The same turns and mirrors carry the whole set onto itself, and each row onto the other rows of its family. Which rows share a family with each named row? Give them in list order.
These 40 rows form 5 families of 8 rows each.
fizuz: [ 16   5  15  -4   7 -16  12 -17   3  12  27 -19  26  20 -29   4  14  -5
   3 -14 -17 -31  -4 -24   1  15   2  13]
Setas: [ 26   3  12  -1  -1 -15  20  -4   6   6   9   1  17   4 -32   8  20 -21
   3  -3 -18 -33 -22 -30  -6  -5   0  21]
Let: [-11  -5  18 -17   7   5 -15   1  -8 -12  12 -14  -1  12 -16  14  -6  34
   9  -1 -12  -8 -15 -21  -1 -18   2 -13]
nepa: [-10  -7  16 -27  -4   6 -25   8  -7   4   0  22   3   0 -13   6   9  12
   9  -8  -3  -4  -9  -4  15 -15 -11  20]
rabu: [ 14 -14  -6 -15  23  -9  39 -14 -13   0  -8  19  23   6  14   9   1   5
   3  12   0  -6  -7 -26   3 -25 -26  18]
far: [ 27   4  -8 -19  12  -1  21 -23 -18 -12 -11  12  17  28  11   3   4  29
   5   9   3  -5  -2 -19  11 -19 -25   5]
sok: [ 11 -12  14   6   6  10  17 -10  -4   3  -3 -18  15   3  -9  27  36  -5
  -4 -13  10 -38 -31 -23   8 -10  -4  19]
kav: [-15   3   8 -24  17  -8  -6 -25 -26  13  -8  13  20  43   3 -28  33  -9
   6   1  -4  -8 -19 -27  -1  -2  -5  19]
fam: [ -7 -16  -2 -29   3   9 -16   5   2   4  18  17   0  14   4   9  14  16
   2  -3  -4 -33  -8  -8  20 -16  -3  25]
bep: [ 25  -2  -9 -27  22 -18  17 -10  -1 -15  -1   4  17  38  -6  -5   8  24
  11  20 -11 -13  -8 -37 -11 -26 -10  -5]
virem: [ 16  16 -10 -16  26  -3  16 -16 -24  -6 -20  14  34  20  24   0  15  14
   7  13  -1 -22 -25 -28  12 -16 -18  11]
bovip: [ 20   0  15   8   3  -7   3 -18   5   2  23 -11  12  14 -25   1  34  -3
   8 -14  -4 -39 -12 -19  -6   2  11  24]
meve: [  1 -15  13 -16   0   8 -24   7  -8 -18  13 -13   2   7 -11   6   7  30
   2  -6 -16 -23 -23 -20   7 -32   6   6]
lofa: [  1  -1  17  -9  39   8 -12 -20 -36   9 -25 -14  30  32  -8 -14  13   2
  16  -6   3 -17 -27 -31   8 -31  -2  -6]
soz: [  2 -18  10 -18   8  10 -15   1   4 -21   8  -9   0   1 -34  -7   2  17
  16 -13   2 -31 -18 -16   5 -34  -2   1]
fised: [  8  -7  11  -8 -16 -13  12 -17  13  -1  18  -6   6  12 -29 -16  23 -12
   2 -14  -2 -36 -20 -25   4  -7   7  29]
Zike: [ 24   6  -4  -8  20 -18  18 -15 -15 -18   9   5  27  13 -20 -11 -10  19
   0  11 -11  -5   1 -39 -10 -13   4  -7]
pog: [  2   8  13  -1  30   3   8 -16 -38   6   2 -20  36  18  -4 -24   1  -4
   7 -10   0  -3 -17 -38   9 -27   3 -15]
kufo: [ 20  11  -4 -20  26  -9   5 -37  -7 -10  -2   3  24  31 -14 -25   8  17
   0   3 -14 -20 -13 -44 -14 -32 -11   7]
rati: [-12  -2  16  -4  23  -2   5  -8 -36  17  -6 -30  27  44 -11 -13  25  -4
  17  -8   9 -11 -11 -35  16 -23  -9   2]
Letuz: [-20  -5  21   2  22  -1   1  -4 -35  13 -10 -18  18  14  -8  -2   7  -9
  11  -5   8  13 -22 -37   7 -29   1  -5]
zev: [-12 -13   7 -21  26 -18  -6  -8 -21  28   7   4  33  26 -15 -21  15 -17
  12  -9   1   4   4 -21  10   0  -2  20]
bopi: [  5 -18  -1 -12   2  -4  12 -18  10   3  27  -5  10   9 -22   5   9  -6
   7  -6 -18 -42 -13 -22  -5  12  -9  28]
zaz: [  4  -3  23   7   5   2  33 -14  -7  14   2 -24  14   6   1  32  16  -9
   4 -10  -3 -25 -28 -26   8 -15 -16  13]
giko: [ -8  -7  29 -20   5   2 -21  -7  -1  -2  22 -18  11   0 -26   2  -2  25
  13 -17   0 -29  -8 -26   2 -10   9   5]
lesu: [  8 -11  -9 -17  31 -14   9 -29  -4  -2   0   8  30  27 -12 -31   0  24
  10   5  -1  -3   3 -36 -14  -9   1  -1]
Nodo: [  5   6  15 -22  17  -9  -6 -13 -21  22  -1  -9  20  44  -3 -15  31 -28
  12 -12  -1   8 -14 -24  11  -9  -6   7]
Zofi: [ 12   2   1 -28  21 -10  35 -20 -13  -5 -22  24  28  20   9  -6   0   6
   4  11  10 -21 -15 -30  10 -20 -23   7]
ribap: [-19 -16  26 -29  -1  -1  -8   0   5   5  12   5  11  -2  11  22  14   3
  11  -5   5 -20 -26 -15  14  -6 -11  25]
Pefe: [ 15   1  13  17  -4   3  31 -10 -17   4  -2  -8  22  -3 -26  15  15   0
   1  -8  -2 -40 -14 -24  13 -12 -13  25]
Dol: [ 25  11  12 -17  17 -23  19 -23 -15 -21  -8   8  27  23 -12 -28  -6  17
  12   8  -8 -15 -12 -36  -8 -21  -5  -3]
gemib: [-15   8  -4 -19  25 -12  -6 -16 -21  20  -4   6  21  36 -14 -35  12 -17
  24  -6   3  -4 -12 -21   9  -5 -11  15]
kuzam: [-13 -24   7 -37  13   0  -6  -1   4  11  12  12   8  16   4  15   7  19
  13  -3  -9 -15  -2  -1  10  -5 -22  21]
Popam: [-12 -12  -1 -25  -7   2  -3  12  -1 -15   8  18  -1   2   1   0  21   7
  13  -2   7 -26 -20  -2  17  -2  -9  22]
lolat: [  6  -8  -3 -10  26  -4  20 -20 -17  -2 -19  13  27  12  22   1   5  15
  10  14  11  10 -28 -23   2 -20 -11  -3]
rezis: [-11  -9   2 -21  26 -12  16 -15 -17  16   8   8  37  30  14 -26  19 -27
   4  -3  -5  -3 -12 -33   9 -10 -13  15]
vum: [-16   0   7 -11  26  -1   0  -9 -34   4 -26 -19  24  24 -13 -19   9  -9
  16  -8   3   3 -36 -33  10 -25 -15  -2]
nad: [ 15  -7  13   6  -1   2  15   2  -6   0  -8 -16  18  -4 -10  13  14  -5
  13 -12  12 -44 -34 -17  29 -15   3  14]
Bub: [ 12  -4  10   7   1  14  14 -13 -14  -4   9 -21   8 -10 -11  27   0   3
   9  -4  -6 -32 -39 -16   7  -7  -5   6]
mim: [-23 -17  16 -20   8   0 -19  20  -7  -2   3   1   8   6 -30   3   7  26
  17   2  -5 -23 -11 -24   1 -30  -3   9]

The rest of the family of bopi: pog, giko, lesu, ribap, lolat, rezis, Bub
The rest of the family of Pefe: Setas, nepa, far, bep, rati, Nodo, mim
The rest of the family of Popam: kav, virem, lofa, soz, fised, kufo, nad

